A hidden rule labels the rows of this table. It goes by one to three of the table's principal directions, not those with the most spread.
[-0.07  0.95  0.37  1.98  0.   -2.55 -1.36  0.38 -1.78 -1.44 -2.21 -1.64
  0.   -0.21  1.24  0.77  0.99  1.1   1.07  2.43 -1.06  2.14 -0.41  0.18
 -0.66 -2.05 -1.26  1.25 -0.98] I
[-0.67  1.18 -0.65 -0.07  0.23 -0.59 -1.17  2.26 -1.65  0.1  -0.99 -0.16
  1.07  1.12  0.78  0.71  2.37  1.42 -0.18  0.96 -2.51  1.12  0.28 -0.11
 -0.35 -0.33  0.4   0.82 -0.16] Y
[ 0.65 -1.15 -0.16  0.01  0.59 -0.04 -0.76  0.13 -1.68  1.06 -0.08  0.55
 -2.22  2.41  0.89  0.96  0.27  0.42 -1.06 -0.38 -1.1   0.62 -0.84 -0.12
  0.13  0.46  0.48 -0.52  1.26] I
[-0.93 -1.39 -0.65  0.19  1.97  0.9   0.81  2.69  1.45 -1.1   3.3  -0.26
  0.02 -1.9  -0.4   1.41  2.46  0.86 -0.39 -3.39  1.58 -1.2  -1.11 -1.96
  0.07  1.32 -0.9   0.14 -0.66] P
[-0.68  0.99 -0.47  0.16 -1.09 -1.35 -0.78  0.26  1.58  0.5   0.1   1.42
 -0.73 -0.08  0.73  0.88 -1.21  0.37 -1.97 -0.07 -0.97  1.21  1.86 -0.12
  0.05 -0.12  0.15  0.48  0.4 ] I
[-1.24  0.65 -0.76 -1.54 -1.27  1.58 -0.12 -0.07  2.39  1.79  0.9   3.26
  1.73 -1.9  -1.68 -1.2  -1.74  0.22 -1.25  0.58 -0.92 -0.09  2.69  0.28
  0.17 -0.33  1.03  0.15  0.35] Y
[ 0.34  0.66  0.94  0.25 -0.62 -0.62  0.27 -0.87  2.08 -0.97  0.64 -0.28
  0.71 -1.03 -0.11  0.   -0.89 -0.4   0.02 -0.86  1.94 -0.69  0.78 -0.34
 -0.11  0.43  0.5   0.06 -0.95] P
[ 0.25  0.07  0.21  0.66  0.38 -0.71  0.19  0.32 -1.94 -0.73 -1.13 -2.32
 -0.85  1.65  0.86  0.61  1.55 -0.47  1.09 -0.16 -0.25  0.09 -1.67  0.22
  0.22  0.3  -0.54  0.04 -0.06] P
[ 0.21 -0.8  -0.01 -0.83 -0.71  1.33  0.08 -0.85  1.02  1.29  0.69  1.76
 -0.56  0.21 -0.88 -0.95 -2.16 -0.77 -0.29  0.04  0.54 -0.32  0.65  0.1
  0.17  0.97  0.54 -1.01  0.96] I
[ 0.98 -1.47  0.49 -0.18 -0.11  0.34  0.7  -0.68  0.44  1.03  2.67  0.49
 -0.48 -1.67 -0.64  1.53  0.63  1.44 -1.74 -2.93  1.04  0.09 -0.96 -0.98
  0.53 -0.7   0.27  0.29 -0.98] Y
[-0.13  0.8   0.52  0.81  0.41 -1.13  0.23 -0.79  0.27 -1.26 -1.08 -1.86
 -0.29 -0.07  0.52  0.31  0.65 -0.92  0.81  0.02  0.55 -0.43 -0.47  0.3
  0.19 -0.28 -0.11  0.38 -0.64] Y
[ 0.46 -1.55  0.21 -1.21 -1.6   2.49  0.38 -0.89  0.33  2.3   1.28  2.57
 -0.21  0.24 -2.13 -1.41 -2.68 -0.26 -0.02 -0.45  0.73 -0.63  0.51 -0.02
  0.42  1.    0.88 -1.1   1.06] P
[ 1.   -1.57  0.87 -0.68 -1.48  2.04  0.18 -1.82  0.15  2.59  1.44  3.42
  0.27 -0.76 -2.2  -0.74 -3.07  1.08 -0.42  0.58  0.34 -0.43  0.64  0.15
  0.36 -1.04  1.07 -0.14  0.51] P
[ 0.75 -1.27 -0.01 -0.57  0.05  0.91  0.42 -1.03 -2.23  1.76 -0.01 -0.04
 -1.86  2.15  0.24  0.68  0.32 -0.24 -0.61 -0.62 -1.09  0.   -1.57  0.71
  0.82  0.    0.3  -0.55  1.16] I
[-0.79  0.5  -0.48 -0.46 -0.09  0.69  0.07  0.49  0.74  0.5   0.64  1.24
  1.83 -2.05 -0.61 -0.22  0.    0.85 -0.15  1.27 -0.87  0.27  0.91  0.18
 -0.12 -1.23 -0.37  0.72 -0.47] P
[ 0.73  0.2  -0.6  -1.    0.57 -0.1   0.54  1.03 -0.56 -0.55  0.42 -0.67
  0.54  1.39  0.8  -0.16  1.35  0.27 -1.31 -2.19  0.13 -0.72  0.05 -0.38
 -0.38  1.22  0.56 -0.57  0.18] Y
[-2.77  1.36 -3.4  -0.36  4.1  -0.42  0.66  5.5   1.24 -2.57  0.34 -1.96
  0.89 -1.11  1.91  0.41  4.46 -0.69  0.01 -0.21 -1.72 -0.44 -0.41 -1.15
 -0.57  1.54 -2.39  0.37  0.11] I
[-0.03 -0.13  0.59  0.57 -0.68 -0.2  -0.18 -1.78 -0.44  0.83 -1.39  0.57
 -1.48  0.89 -0.54 -0.11 -1.52 -0.59  0.24  0.75 -0.44 -0.3   0.17  0.85
  0.64 -0.85  0.64  0.26  0.76] P
[ 0.15 -0.37 -0.78 -0.08  1.94 -0.07  0.8   1.2  -2.21 -0.49 -0.11 -1.95
 -0.21  0.58  0.88  0.9   3.19  0.47 -0.06 -0.95 -1.05 -0.29 -2.06 -0.1
  0.2  -0.49 -0.73  0.33 -0.2 ] Y
[-0.06 -0.78 -0.88 -0.54  0.13 -0.09 -0.01  0.79  0.07  1.25  1.36  1.18
 -2.39  1.95  1.    1.61  0.1   0.32 -2.77 -2.5  -0.98  0.18  0.11 -0.46
  0.56  1.25  0.34 -0.4   1.5 ] I
[-0.43 -0.44 -0.52 -0.95  0.02  1.17  0.19 -0.04  0.72  1.35  1.32  1.88
 -0.12 -0.15 -0.32  0.34 -0.39  0.34 -1.56 -0.71 -0.74 -0.4   0.75  0.16
  0.38  0.07  0.54 -0.11  0.79] P
[ 0.8   0.38  0.58 -0.16  0.41 -0.15 -0.77  0.7  -2.05  0.14 -0.29 -0.44
  0.48  2.44  1.3   1.12  1.67  1.05 -0.01  0.56 -1.19  0.19 -0.7   0.14
 -0.29  0.26  1.    0.12  0.04] P
[ 1.29  0.51  1.59  2.27 -1.16 -2.76 -1.01 -0.86 -1.71 -2.03 -3.   -3.1
 -1.1   1.52  0.65 -0.49 -0.59 -0.72  2.66  1.19  1.56  1.3  -1.09 -0.2
 -0.59  0.13 -0.49 -0.08 -0.96] Y
[-2.06  2.25 -0.95  0.32 -0.5  -0.72 -0.56  1.49  0.66 -0.86 -1.8  -0.17
  1.89 -1.18  0.03 -0.87  0.19 -0.28  1.21  2.81 -1.66  0.85  1.64  0.62
 -0.35 -0.78 -0.98  1.03 -0.34] P
[ 0.52  0.8   1.29  1.5  -0.45 -2.2  -1.21 -0.25  0.98 -1.65 -0.21 -0.76
 -0.02 -0.34  1.03  1.02 -0.3   0.63  0.17  0.21  1.34  0.92  0.5  -0.65
 -0.69 -0.06  0.13  0.49 -1.19] I
[-0.69  0.56  0.55  1.54  0.39 -1.47 -0.45  0.21  0.58 -1.96 -1.18 -1.73
 -0.8   0.1   0.32  0.3   0.56 -0.82  1.28 -0.34  1.11 -0.35 -0.17 -0.32
 -0.09  0.47 -0.23  0.33 -0.47] Y
[ 0.22 -1.77 -0.86 -1.12  1.92  1.76  2.12  1.02  0.67  0.63  3.38  0.55
 -0.54 -0.7  -0.47  1.15  1.55  0.55 -1.89 -3.99  0.75 -2.24 -1.33 -1.05
  0.78  0.74 -0.04 -0.19  0.34] P
[ 0.12  0.52  0.11  0.57  0.59 -1.17 -0.11  0.58  1.16 -1.5   0.11 -1.23
 -0.02 -0.45  0.86  0.27  0.45 -0.45  0.3  -0.34  1.11  0.14 -0.15 -0.72
 -0.44  0.79 -0.42 -0.1  -0.72] I
[-0.07  1.63  0.09  0.52 -0.65 -1.57 -0.83 -0.01 -0.96 -0.72 -2.09 -1.
  0.64  0.88  1.18 -0.09  0.16  0.02  0.52  2.07 -1.2   1.2   0.58  0.76
 -0.46 -0.72 -0.24  0.48 -0.25] I
[-1.4   1.52 -0.18  0.82  0.51 -1.57 -1.46  2.09  0.66 -2.15  0.03 -0.74
  1.45 -0.63  1.51  1.29  2.28  1.24 -0.39  0.   -0.43  0.93  1.19 -0.39
 -0.98  0.02 -0.43  0.9  -0.97] Y
[-1.85  2.27 -0.66  0.5  -0.31 -1.36 -0.52  3.61  1.62 -1.73  0.73 -0.54
  2.29 -1.11  0.71  1.22  2.13  1.28 -0.18 -0.65 -0.52  0.46  1.49 -1.13
 -0.47  0.69 -0.53  1.4  -1.3 ] P
[ 1.46 -2.79  0.36 -0.28  0.31  0.86  0.8  -1.35 -0.7   2.02  2.71  1.34
 -2.19 -0.42 -0.77  1.74  0.14  1.58 -2.58 -3.57  0.55 -0.25 -1.51 -0.75
  0.91 -0.91  0.56 -0.04  0.22] Y
[-1.12 -0.18 -0.3   0.64  0.2  -0.26 -1.08  1.14 -0.01 -0.34 -0.06  0.6
 -0.37 -0.15 -0.07  0.48  0.63  0.76 -0.24 -0.15 -0.51  0.56  0.57 -0.34
 -0.24 -0.05 -0.14  0.35  0.21] Y
[ 0.02 -1.21 -0.43 -0.1   1.02  0.8   0.7   0.13 -0.04  0.19  0.78 -0.09
 -0.34 -1.41 -0.86 -0.27  0.58  0.06  0.15 -0.79  0.5  -0.36 -1.04 -0.51
  0.21 -0.39 -0.56 -0.1  -0.21] Y
[ 0.72 -1.72  1.22  0.   -0.11  0.97 -0.14 -0.3   1.4   0.01  3.26  0.67
 -0.35 -0.81 -0.3   1.27 -0.11  0.7  -0.57 -2.55  2.6  -0.32 -0.61 -1.2
 -0.08  1.43  0.4  -0.73 -0.59] I
[-0.01 -1.59 -0.75 -0.45  2.33  0.94  1.32  1.74  0.12 -0.29  3.02 -0.36
 -0.32 -0.97 -0.05  1.68  3.01  1.22 -1.57 -4.02  0.66 -1.48 -1.63 -1.42
  0.38  0.49 -0.23  0.19 -0.36] Y
[ 0.9  -0.14  0.92  1.41  0.28 -1.7  -0.89 -0.25 -1.41 -0.89 -1.18 -1.46
 -1.4   1.44  1.    0.93  0.61  0.32  0.59  0.14  0.3   0.71 -1.1  -0.33
 -0.25 -0.15  0.11  0.17 -0.32] P
[-0.69  0.82  0.34  0.36 -0.31 -0.31 -0.42  0.41  1.47 -1.31 -0.15 -0.12
  1.37 -1.22 -0.53 -0.68 -0.09 -0.09  0.77  0.07  1.1  -0.33  1.13 -0.31
 -0.51  0.33  0.22  0.21 -0.79] Y
[-0.59 -0.4   0.01  0.2  -0.6   0.32 -0.64 -0.57  0.03  0.58 -0.77  1.23
 -1.15  0.9  -0.61 -0.56 -1.42 -0.43 -0.09  0.25 -0.25 -0.14  0.86  0.41
  0.18  0.24  0.51 -0.29  1.14] Y
[-0.07 -0.39  0.18 -0.09 -0.6   0.55  0.31 -1.95  0.55  1.2  -0.26  1.62
 -0.48 -0.82 -1.1  -0.54 -2.   -0.14 -0.55  0.58 -0.22 -0.44  0.79  0.76
  0.52 -1.43  0.43  0.28  0.53] P
[-1.38  0.52 -1.03 -0.04  0.35  0.1   0.67  0.59  1.55 -0.21 -0.37  0.55
  0.17 -1.51 -0.99 -0.9  -0.47 -0.68  0.01 -0.06 -0.25 -0.83  0.97 -0.07
  0.34 -0.33 -0.35  0.48  0.24] P
[-1.04 -0.51 -2.79 -3.67  1.39  3.49  2.08  1.79 -0.42  2.36  3.09  1.69
  1.66 -0.18  0.26  0.33  2.51  0.53 -3.19 -2.03 -2.79 -1.06  0.03  0.82
  0.66  0.44 -0.38 -0.53  1.4 ] I
[-0.37  0.83  0.09  0.25 -0.66 -0.69 -0.47  0.12  1.28 -0.41 -0.44  0.8
  0.09  0.26 -0.07 -0.36 -1.22 -0.12 -0.37  0.01  0.27 -0.26  1.56 -0.15
 -0.21  0.46  0.62  0.13  0.24] P
[ 0.01  0.26  0.7   0.81 -0.77 -0.77 -0.51 -1.81 -0.4   0.3  -1.65 -0.07
 -0.77 -0.04 -0.29 -0.18 -1.11 -0.38  0.56  1.42 -0.34  0.55  0.17  0.79
  0.29 -1.4   0.21  0.45 -0.05] Y
[ 0.07 -0.87  0.27 -0.3  -0.78  0.93 -0.4  -0.09  1.2   0.56  1.53  1.3
  0.06 -0.84 -0.69 -0.27 -1.28  0.1  -0.09 -0.3   1.16  0.43  0.47 -0.54
 -0.22  0.92  0.   -0.71  0.02] I
[ 0.52  0.88  0.73  0.25  0.71 -0.78 -0.41  1.16 -0.43 -1.47  0.19 -1.32
  0.93  1.59  1.45  1.05  1.79  0.54  0.31 -0.5   0.43 -0.56 -0.33 -0.44
 -0.57  1.17  0.67  0.07 -0.59] P
[-0.4   0.6   0.58  0.1  -0.97 -0.09 -0.44 -1.99  1.14  0.63 -0.91  0.89
 -0.09 -0.65 -0.6  -0.48 -1.63 -0.74  0.03  1.19 -0.12  0.07  1.2   0.89
  0.32 -0.9   0.81  0.23  0.04] Y
[ 0.77 -2.01 -0.05 -0.46 -0.38  0.71  0.26 -1.04 -0.55  2.55  2.26  1.91
 -1.77 -0.52 -0.51  1.74 -0.17  1.66 -2.75 -2.24 -0.65  0.78 -0.68 -0.34
  0.86 -1.22  0.36  0.18  0.37] I
[ 0.13  0.08  0.15  1.41  0.46 -1.58 -0.69  0.77 -0.29 -1.65 -1.4  -1.37
 -1.12  0.79  0.58 -0.26 -0.1  -0.49  1.21  0.39  0.81  0.42 -0.43 -0.7
 -0.52  0.7  -0.64 -0.15 -0.05] I
[-0.51  0.56  0.01  0.54  0.54 -1.07 -1.28  1.2  -0.53 -0.96  0.25 -0.36
  0.63  0.03  1.43  1.55  2.08  1.55 -0.82 -0.02 -0.85  1.13  0.29 -0.16
 -0.65 -0.47 -0.17  0.66 -0.58] Y
[-0.39  1.24 -0.3   0.74 -0.31 -1.6  -1.23  0.56 -1.93 -0.34 -2.23 -0.8
 -0.23  1.55  1.63  0.5   0.54  0.35  0.33  2.56 -2.24  1.85  0.17  0.86
 -0.4  -0.92 -0.76  0.58  0.33] I
[ 0.76  0.5   0.97 -0.3  -1.65  0.23  0.17 -1.89  0.86 -0.02 -1.24 -0.44
  0.1   0.79 -0.69 -1.97 -2.54 -2.15  1.62  0.95  1.64 -0.42  0.51  0.58
 -0.02  1.33  0.71 -1.17  0.11] I
[ 0.92 -1.32  0.1  -0.39 -0.78  0.97  0.72 -0.9  -1.36  1.21 -0.22  1.18
 -1.15  1.72 -1.27 -1.05 -1.77  0.02 -0.36 -1.19  0.27 -1.19 -0.07  0.21
  0.44  0.2   0.74 -0.56  1.35] P
[-0.37 -0.42  0.1   0.35  0.67  0.13  0.41  0.17 -0.01 -0.31  0.1  -0.96
 -1.04  0.42 -0.17  0.56  1.04 -0.64  0.4  -1.4   0.45 -0.92 -0.96 -0.29
  0.57  0.64  0.13 -0.01  0.05] P
[-0.79  2.42 -0.14 -0.84 -2.03  0.17 -0.19 -0.15  1.43  0.16 -0.88  0.91
  3.67 -2.06 -0.74 -1.8  -1.42 -0.03  0.84  3.07 -0.78  0.83  2.47  0.93
 -0.52 -1.03 -0.04  0.59 -0.98] Y
[ 0.38  0.16  0.68  0.72  0.51 -0.93 -0.45 -0.29 -1.24 -0.96 -0.96 -1.8
 -0.71  1.47  1.05  0.75  1.35 -0.27  0.6  -0.21  0.15  0.08 -1.04  0.2
 -0.08  0.25  0.19 -0.04 -0.22] Y
[ 0.93 -1.6   0.48  0.41  0.15  0.29  0.21 -0.97  0.41  0.15  0.97  0.47
 -0.94 -1.18 -0.75 -0.25 -1.25  0.12  0.12 -0.53  1.64  0.06 -0.69 -0.63
 -0.08 -0.23 -0.4  -0.47 -0.17] I
[ 2.46 -1.73  1.75  0.47  0.3  -0.35  0.36 -1.15 -0.22 -0.23  2.34 -0.37
 -1.28  0.9   0.57  1.8   0.1   1.12 -1.1  -3.18  2.56 -0.81 -1.58 -1.19
  0.    0.74  0.94 -0.45 -0.6 ] P
[-0.64  0.95 -0.3   0.43  0.82 -0.69  0.33  0.47  0.46 -1.27 -0.42 -1.41
  0.96 -1.4   0.55  0.16  1.19 -0.28  0.75  0.84 -0.11  0.08 -0.26  0.14
 -0.17 -0.7  -0.99  0.64 -0.91] I
[ 0.84 -1.91  0.06  0.    0.11  0.14  0.01 -0.29 -0.48  1.14  2.11  1.21
 -1.2  -0.84 -0.34  1.46  0.42  1.97 -2.3  -2.6   0.24  0.6  -0.62 -0.87
  0.24 -0.94  0.14  0.18 -0.15] Y
[ 0.84 -1.28 -0.95 -1.95  1.53  2.28  2.29 -1.09 -1.03  1.64  0.94 -0.35
 -0.47  0.31 -0.29 -0.5   0.81 -1.18 -0.64 -1.05 -0.56 -1.57 -1.93  0.79
  0.94 -0.02 -0.08 -0.91  0.87] I
[ 0.39  1.35  1.57  1.65 -1.98 -2.06 -0.78 -2.31  1.96 -0.74 -1.52 -0.2
  0.27 -1.97 -0.26 -0.58 -3.12 -0.7   1.48  2.79  1.39  1.34  1.15  0.27
 -0.26 -1.39 -0.33  0.67 -1.36] I
[-1.49 -0.61 -0.51  1.6   2.01 -0.84 -0.77  2.26 -1.33 -1.53  0.2  -1.92
 -1.31 -0.06  1.34  2.23  3.45  0.72  0.69 -0.45 -0.72  0.87 -1.86 -0.57
 -0.04 -0.11 -1.8   0.74 -0.27] I
[-0.88  0.79 -0.4   0.13 -0.67 -0.06 -0.5   0.6  -0.72  0.09 -1.3   0.32
  0.73  0.25 -0.2  -0.64 -0.24  0.13  0.69  1.74 -1.3   0.56  0.79  0.59
 -0.15 -0.54 -0.34  0.42  0.32] P
[-0.15  0.7   0.35 -0.01 -0.86 -0.17 -0.07 -0.92  1.29 -0.09 -0.28  0.81
  0.96 -1.12 -0.63 -0.78 -1.43 -0.09 -0.04  0.68  0.46 -0.19  1.38  0.3
 -0.15 -0.63  0.41  0.29 -0.35] Y
[ 0.73 -0.46  0.4  -0.41 -1.18  0.67 -0.21 -0.45  0.39  0.76  0.39  1.07
  0.37 -0.16 -0.92 -1.02 -1.67  0.02  0.32  0.3   0.84  0.35  0.45 -0.31
 -0.23  0.56  0.45 -0.66 -0.01] I
[ 0.52  0.6   0.59  1.1   0.57 -1.75 -0.25  0.41  0.8  -2.1  -0.25 -2.32
  0.2  -0.88  0.97  0.37  0.9  -0.38  1.1  -0.05  1.67  0.61 -0.8  -0.92
 -0.63  0.49 -0.73  0.03 -1.54] I
[-0.58  0.55 -0.8   0.66  0.33 -0.94 -0.55  1.48 -2.35 -0.15 -1.5  -0.37
  0.21  0.57  0.64  0.46  1.36  1.34  0.12  1.53 -2.37  1.15 -0.22  0.3
 -0.2  -1.59 -0.92  1.11  0.16] P
Here are more rows. What is the label of each one?
[ 0.11 -0.08 -0.63 -0.95  1.1   0.97  1.29 -0.36  0.54  0.26  0.38  0.26
  1.02 -1.46 -0.85 -0.91  0.38 -0.19 -0.37 -0.39 -0.05 -1.32 -0.06  0.13
  0.24 -0.83  0.24  0.12 -0.22] Y
[ 1.53 -1.76 -0.53 -1.27  0.44  1.48  1.09  0.07 -1.87  1.56  1.12  1.81
 -0.8   2.24 -0.43 -0.34 -0.69  1.08 -1.91 -2.01 -0.41 -1.52 -0.4  -0.15
  0.19  0.35  0.9  -0.69  1.68] P
[ 0.33 -1.05 -0.94 -0.89  2.35  1.49  3.07 -0.3   2.11 -0.66  1.32 -0.05
 -0.29 -1.41 -1.26 -1.56 -0.86 -1.81 -0.02 -2.18  2.12 -3.76 -0.7  -0.54
  0.6   0.79 -0.3  -0.63  0.57] P
[ 0.73 -1.02 -0.46 -0.58  0.27  1.11  1.21  0.03 -1.76  0.86 -0.43  0.57
 -0.66  1.77 -0.94 -1.08 -0.71 -0.07 -0.01 -0.74 -0.34 -1.64 -0.6   0.17
  0.43  0.16  0.35 -0.36  1.33] P
[ 0.7  -0.95 -0.25 -0.19  0.51  0.5   0.35 -0.29 -0.86  0.64 -0.08 -0.21
 -0.27 -0.68 -0.58 -0.61  0.1   0.    0.46  0.48 -0.07  0.42 -1.14 -0.2
  0.03 -0.63 -0.42 -0.28 -0.18] I
[-1.19  2.88  0.15  0.32 -0.59 -1.92 -1.3   0.59  2.64 -1.82 -0.92 -1.72
  1.57 -1.14  1.74  0.29  0.74 -1.28  0.75  1.79  0.15  1.72  1.43  0.09
 -0.71  0.94 -0.32  0.15 -1.51] I
[ 0.07 -0.04  0.32  0.35  0.   -0.3  -0.26 -1.1  -0.94  0.49 -0.97  0.12
 -1.1   1.2   0.44  0.46 -0.38 -0.18 -0.2   0.75 -0.89  0.   -0.17  0.82
  0.35 -0.71  0.32  0.21  0.68] P
[ 0.93 -0.97 -0.04 -0.23  0.19  0.22 -0.23 -0.52 -2.2   1.27 -0.43 -0.28
 -1.39  1.53  0.4   0.45  0.58  0.18 -0.3   0.15 -1.08  0.86 -1.42  0.24
  0.28 -0.27  0.15 -0.43  0.54] I
[ 0.84 -1.6  -0.07 -1.67 -1.12  2.56  0.55 -0.98  0.05  2.49  1.13  2.71
 -0.24  0.65 -1.98 -1.64 -2.44 -0.22 -0.64 -0.72  0.37 -0.87  0.53  0.02
  0.39  0.94  1.29 -1.27  1.31] Y
[ 0.72  0.67  1.34  1.39 -1.   -1.51 -0.4  -0.45  0.06 -1.8  -1.31 -2.38
  0.11  0.18  0.28 -0.52 -0.63 -1.04  2.56  0.95  2.03  0.61 -0.68 -0.36
 -0.46  0.8  -0.55 -0.25 -1.21] I
[-0.78 -0.19 -0.59 -0.56 -0.34  1.12 -0.49  0.6  -1.06  1.22 -0.04  1.38
  0.52  0.25 -0.41 -0.15  0.15  0.77 -0.22  1.08 -1.74  0.55  0.47  0.58
  0.03 -0.59 -0.03  0.15  0.71] Y
[-1.03  1.28 -1.02 -0.51  2.26 -0.04  0.44  2.46  3.04 -2.49  0.93 -1.53
  1.18 -0.73  1.45 -0.33  1.41 -1.9   0.85 -0.07  1.31 -1.09  0.21 -0.93
 -0.74  2.9  -0.8  -0.84 -0.37] I
[ 0.18 -1.82  0.96  0.24 -0.15  1.   -0.64  0.3   1.16  0.16  3.47  1.
 -0.23 -1.32 -0.22  1.66  0.25  1.24 -0.54 -1.93  2.    0.51 -0.54 -1.21
 -0.23  1.02 -0.18 -0.47 -0.65] I
[ 0.51  1.82 -0.13  0.03 -0.39 -1.37 -0.48  0.65 -2.84 -0.18 -2.38 -1.87
  0.64  2.76  2.07  0.43  1.32  0.08  0.67  2.45 -2.44  1.31 -0.57  1.05
 -0.27 -0.39 -0.28  0.39  0.07] P
[ 0.89 -2.17  0.07 -0.44 -0.28  1.3   0.13 -1.27 -0.41  1.71  1.18  1.98
 -1.59  0.21 -0.88 -0.26 -1.88  0.35 -1.05 -0.72  0.45  0.04 -0.3  -0.06
  0.26 -0.09  0.16 -0.84  1.12] I
[ 0.03 -0.66  0.43  0.28 -0.53  0.22 -0.6  -0.68  0.63  0.52  0.47  1.33
 -0.69 -0.2  -0.42  0.04 -1.47  0.17 -0.28  0.21  0.47  0.28  0.52 -0.08
 -0.04  0.01  0.24 -0.2   0.38] I
[ 0.41 -0.82 -0.14 -0.41  0.1   0.56  0.12 -1.35  0.2   0.89 -0.14  1.44
 -1.07  0.32 -0.56 -0.76 -1.61 -0.33 -0.96 -0.22  0.05 -0.56  0.53  0.36
  0.18 -0.28  0.64 -0.5   1.03] Y
[ 0.33  1.31  0.23 -2.47 -2.27  2.07  1.35 -2.33  2.56  2.28  1.11  2.51
  2.9  -1.63 -1.46 -1.73 -3.07 -0.85 -0.75  1.3  -0.04 -0.93  2.27  1.32
  0.51 -0.4   1.35 -0.27 -0.11] P
[-0.03  0.82 -0.18  0.02  1.63 -0.61  1.03  1.54  1.41 -2.92  1.   -2.63
  1.41 -0.76  1.2   0.11  2.09 -0.78  0.66 -1.72  2.12 -1.29 -0.64 -0.85
 -0.65  1.7  -0.89 -0.3  -1.2 ] I
[ 0.66  0.86  0.08  0.21 -0.21 -1.31 -0.07  1.12  0.16 -1.89 -0.25 -1.08
  1.61 -0.29  0.36 -0.69  0.59  0.76 -0.06 -1.06  1.22  0.03  0.7  -0.83
 -1.02  0.42  0.    0.04 -1.05] Y
[ 0.18 -1.06 -0.05 -0.58 -0.19  1.32  0.1  -0.36  0.7   1.29  1.69  1.98
  0.53 -1.76 -1.05 -0.13 -0.98  0.91 -0.64  0.19  0.17  0.26  0.28 -0.27
  0.   -0.73 -0.03 -0.05 -0.07] I
[-1.06  0.1  -0.9   0.26  1.97  0.08  0.59  2.82 -1.36 -1.68  0.07 -2.62
 -0.27  1.56  1.28  0.99  3.47 -0.56  1.12 -1.2  -0.35 -0.91 -1.82 -0.34
  0.05  1.69 -1.25 -0.07  0.24] P
[ 0.95 -0.43  0.78  0.03 -1.2   0.5   0.29 -1.26 -0.27  0.17 -1.02 -0.38
 -0.28  0.76 -1.08 -1.87 -2.18 -1.44  1.94  0.83  1.5  -0.36 -0.36  0.15
  0.01  0.95  0.18 -1.    0.22] I
[-0.07 -2.11  0.19  0.79 -0.16  0.3  -0.07 -0.35  1.07  0.69  2.12  1.78
 -1.11 -2.86 -1.75  0.71 -0.75  1.63 -1.19 -2.14  1.3   0.37 -0.04 -1.27
  0.28 -1.24 -0.36  0.52 -0.51] Y
[-0.12 -1.71 -0.62 -0.98  0.08  1.85  0.12 -0.08  0.1   2.05  1.84  2.29
 -0.98 -0.26 -0.75  0.25 -0.74  0.45 -1.35 -0.68 -0.57  0.14 -0.08 -0.1
  0.42  0.17  0.03 -0.58  1.11] I
[-0.02 -0.41  0.13  0.05 -0.06  0.29 -0.18 -0.33 -0.53  0.42 -0.06  0.65
 -0.29  0.31 -0.34  0.08 -0.16  0.45 -0.29 -0.12 -0.32 -0.2   0.11  0.19
  0.11 -0.47  0.37  0.14  0.36] Y
[ 0.57  0.12  1.01 -0.29 -1.28  0.39  0.31 -1.29  1.38  0.3   0.58  0.29
  0.33 -0.15 -0.79 -0.47 -1.52 -0.73  0.29 -0.68  1.61 -0.67  0.47 -0.08
  0.22  0.88  0.96 -0.46 -0.36] P
[ 0.31 -0.33 -0.27  0.14  1.49  0.02  0.52  0.65 -2.72 -0.25 -0.87 -2.39
 -0.62  1.5   0.89  0.72  2.75 -0.24  1.01  0.06 -1.08 -0.1  -2.49  0.3
  0.32 -0.14 -0.59  0.04  0.  ] P
[-0.21 -0.56 -0.88 -0.01  1.1  -0.11 -0.97  2.08 -3.09  1.11  0.31  0.37
 -0.21  0.89  0.9   2.08  3.31  2.79 -1.51 -0.13 -3.17  1.56 -1.05 -0.28
 -0.01 -1.51 -0.1   1.03  0.12] Y
[-0.19 -0.83 -0.18 -2.26 -2.04  3.45  0.54 -1.5   0.94  3.72  1.52  4.44
  1.2  -0.76 -2.67 -1.63 -3.23  0.22 -0.98  0.81 -0.86 -0.71  1.86  0.91
  0.73 -0.37  1.46 -0.52  1.27] P
[-0.48  0.51  0.64  0.58 -0.8  -0.58 -0.71 -1.4   0.96 -0.14 -0.87  0.31
 -0.32 -0.49 -0.21 -0.16 -1.2  -0.56  0.24  0.89  0.27  0.36  0.95  0.57
  0.05 -0.54  0.34  0.2  -0.11] Y
[ 0.23 -0.65  1.38  0.28 -3.06  0.76 -1.72 -2.    0.8   1.84 -0.48  3.
 -0.22 -0.27 -2.03 -1.46 -4.19  0.11  0.8   2.05  0.73  1.28  1.86  0.25
 -0.15 -0.13  1.17 -0.52  0.43] Y
[ 0.91  0.08  1.44  0.78 -0.12 -1.25 -0.45  0.29  1.68 -1.54  1.92 -0.66
 -0.22  0.45  1.2   1.78  0.25  0.53 -0.63 -2.37  2.51 -0.33  0.01 -1.31
 -0.44  1.78  0.65 -0.2  -0.96] P
[-1.21  1.74 -0.46  0.27  0.01 -0.91  0.29  1.01  2.48 -1.78 -0.52 -0.35
  1.28 -1.29 -0.16 -0.89 -0.39 -0.81  0.42 -0.01  0.79 -0.89  1.7  -0.34
 -0.32  0.58 -0.21  0.45 -0.5 ] P
